Each path is a new rotation, seen through one point. The rows after it are directions, each followed by how far the rotation turns it, in degrees a step (0 if it stays put).
Each turn is a multiple of 5 degrees from 10 to 175, or 0.
Each row of a path follows its step; steps can be skipped.
Path 1:
step 0: [ -7   5  -3  16 -13  -2  17  13 -14   6 -10 -14 -13  -9  -1   1  -1  -9
 -21  -6  15  18   8 -16  -5  -9  -9 -10   9   9  -7  -7  12  -5  -1  24
  13  -7  24  14   3  -2  10   1 -16  -2  26  -9]
step 1: [ -9 -14  -5  12  -2  -6 -11 -13 -18 -20   3  11 -27   2   8  -8  -7  -4
  -4   0   2   2  -6 -16  -3  10  -5 -16  29   6 -11   9  11  -8  12  18
  21 -20  14   3   5  10  14   2   0 -12   2 -14]
step 2: [-16 -33  -9   8   8   4  -3  -8  -7   1  -2  17 -10 -24   8  -8 -18 -12
 -15  15  -3  11 -11  -5   3   9  -9 -19  16   0  -1  -6   5   2  -2  -7
  -9  17   7 -15  -4   8  15  -8 -13 -19  -5 -17]
step 3: [ -7 -14  -3  -9  -1  12   3   2   3  -1   0  -1   9 -16   6  18 -16  -4
 -34   7  -9  16  17 -22   5 -11 -15  -4  -2  12 -11   9  17   5 -24  -4
  -3  -7  24  -4  12  -4  10  -5  -7  -9  -4 -14]
step 4: [ -8 -20  -6   1   1  -1  -5  17  -1   1   9  10  -2  19   5  27 -13  10
 -23  16  10 -10  16 -15   7  11   0 -11   9   8   2   9  27   5   2   1
   9 -24  -6  12   9  14   5   6 -10   6   3 -20]
step 5: [-18 -21  -7  -5  -1  -5 -13  20  20   1  -4  -7 -13  -5 -11  10  -7   9
   1  -2  20  -4  -8   8  19   5 -10 -16  12   1  16 -12  14  -2   1   2
  10  -1   2 -15  12  21  12 -14 -23  -8   9 -18]
step 6: [ -6  -1  -4  -1   1  -9  -8  22   5  -8 -22 -23  -9  -9  -5 -11  -5  -8
 -13   7 -10  18   7   9   4   8 -20 -15   4  24  10   8  18   0 -12  22
  13  12   6   1  16 -11   2 -15  -9  -1   1 -17]
step 8: [-25  -8   4 -20   7  -1  -5   3  -9  12  24  10 -31  -6  -6  -7  -9  11
  -4  -5  18   9  -6  -2  -8  21   1 -20   7   7   0  18   7   4 -13 -11
   1   1   5  -9   8   2   3  -4 -10 -27  -8  -9]
step 9: [-16  -4   8   3  11  21 -17  17   2  -1   3   3  -4 -11   7 -10 -23   3
 -23  12   2  12   0   0  15   2   4  -9   0  20   5   1  11  11 -14  -3
 -11   3   2  13  22 -12   1  -5  -8 -33   9   9]
step 10: [ -4 -10   5   3   4   2  -3   8  12   1 -13  -1 -13  -5   9   4 -14   7
  -7  28   3 -13  12 -12  30   6 -10  11 -11  22   0  23   0   4 -19  -3
  15 -28  -9   7   6   7  11   4   6 -17  -1  -1]
Directions:
[-6 -2 -2 -2 -1  8  0  3 -2  3  7  0  2  5  0  2  4  1  0 -7  4 -3  1  1
  3 -1  3 -3  4 -1  1  1  3  0  0  1  4 -1  4  7 -2 -3 -4  3 -5 -1  7  6] | 85
[ 7 -3 -5  3  0 -1  2  4  6  0  0 -8  0  1 -7  3 -2 -4  0 -5  5 -1  1  3
  0  3  1  1  0  2  8 -2 -1 -3 -3  4  1 -3 -1  2  1  4 -4 -2  2  8  1 -3] | 55
[ 3  2  1  2  5 -1  0  2  1 -2  0  1  3 -6 -1  5 -4  6 -2 -5  5  4  3 -1
  3  7 -6  4  5 -4  0  1  1  0  5 -1  6  7 -1  2 -2 -2  1  4  5 -1 -2  4] | 0
Path 2:
step 1: [ 19 -16  19   5  -7   2 -12 -16 -16  -9   5   5  -6   8  -1  -1  -9 -16
   8  11  -8  -7  -8  -1  18   8 -31 -11 -11  13  15 -10  -4  12  11  -2
   2 -11   0   1   3  -8 -14  26  16   7   1 -13]
step 2: [  4   5  14  26  14 -24 -17  -3   8 -28  -5  14 -16  -2   0  -2  30 -14
  12  -5  -3   1   5  -4  -9   9  -2  13 -14   3   6 -13   2   2  -5  15
  -2  -9 -16 -11   0  11  -1   5  -1  -5   2 -14]
step 3: [ 22 -18   3   4 -18  13  -4   4  -3   3  -6   6   8  -6 -13  -1   6 -18
  19  -3   0   5  -3  -9 -10  -4   1  17   0   5   5  -7   6  29 -22  23
  18  20 -13   7   8  -2  -7   3   9  -6  13  -6]
step 4: [  2  -3  17  12  -1 -12  14  16  -6   2  -3 -21   5   3  -8   6  13  -5
  14  16 -20   2  -1  24   1  -2  -5  -3  -4   5   0 -11  19  -8 -14  -9
   1   5 -29   4  11  11  -9  11  -8  17  29   1]
step 5: [-12  20   3   7 -16   5 -10  20  11 -11 -19   1  17   6 -11  -6   7   5
   9   5 -22 -15  17  -2   1  -6  -8  15  16  15  14   8 -10   2   8   5
  18  14 -23   2 -11  11   1 -17 -10   3   1   7]
step 6: [ 18   5  18 -26   7   8  23   4 -17  -7   3  -1   0   6 -12  -6  -5  15
   9  12  -2  -6   6  -9   3  -7   8  -5  18   6  12 -16 -20  -1   2   8
  18 -13 -22   6  11  -3  -6   3  -1   8   4  27]
step 7: [ 13  12  18   0  -7  -4  -3 -12   6  -2  -3  16 -10  16 -16   3  -1  10
  11  -2 -11 -22   3  17  13 -10 -10 -17   3  -3   6   4  -2   6  20  -9
  -1 -13   7 -23 -13  27  -8   3   5   1  15  17]
step 8: [ -6  10  16  10   2  -3 -12   4  18 -14   5  15 -24 -12  -9 -15  -3  -4
  14 -11  17   4  -6  -1   5   6  18  -2  25   4   2 -10  -3  28  14  12
  10 -21  -3   0  -3  -8   1 -12  -2   3  10   8]
step 9: [ 14 -10   8   4   0  28 -10   2  -7   6   7   6  -8 -14  -9   3  -6 -20
  19  -7 -16  13 -10   5  13  -1  -7 -10  -5  -2  -5   5  15  18  -7   8
   1 -18   2 -11   1 -11 -14  24 -14  -3   1  28]
step 10: [-20  -3  18  15   9  -6 -14   6  -7 -19   6   1   5  -6 -20  13   0  -6
   6  -9 -20   5   7  13   8  34  -5   3   7   2 -17   3  18   8   7   5
  -2 -10   0   4  16  18   4   5  -8   2   8 -11]
Directions:
[ 6  1  3  2  2  1 -1 -1  4  1 -4  5 -8  6 -4 -6  4  2  2 -1  9 -3 -1 -1
 -4  2  2  0 -7 -5  5 -2  4  1  2  0 -2  2  6  3  1 -2 -1  1  0 -2  4  1] | 65
[  3   2   2  -1   0   1   4  -5   1   0  -2  -1   3   0   2   1   6   0
  -3   0   0   3   0   2   5   1  -6   1   1   1  -7  -4   1   1   7 -10
   2  -1   2   3   3   3  -6   2  -3  -5   6  -4] | 125
[ -3  -3   1   0   2   3  -6   6  -2   1   0   0   0  -3  -2   4   1  -6
   0  -1   5   4   7   4   4   0   0   0 -10   1  -2  -7  -1   5   2   1
  -1  -1  -2  -6   3  -1   3   2   2  -2  -2  -6] | 45
[-1  5 -5 -4 -6 -4  5  5  0  2 -1  2  4  3 -4 -5  5 -3 -2 -2  4 -2  4  6
 -6 -5 -3 -4  0  1  3  3 -4 -1 -3 -1  2 -1 -4 -1 10  0  0 -1 -2  0  1 -1] | 40
[ 3 -1 -4 -4  1  4  2  6 -2 -1 -3 -2  2  0 -5  3  1  1  1 10  1  0  9 -1
  1  4  1  1 -1 -4 -2  4 -1 -5  0  1  1 -1  2  4 -7 -1  1 -3 -6  5  6 -4] | 55
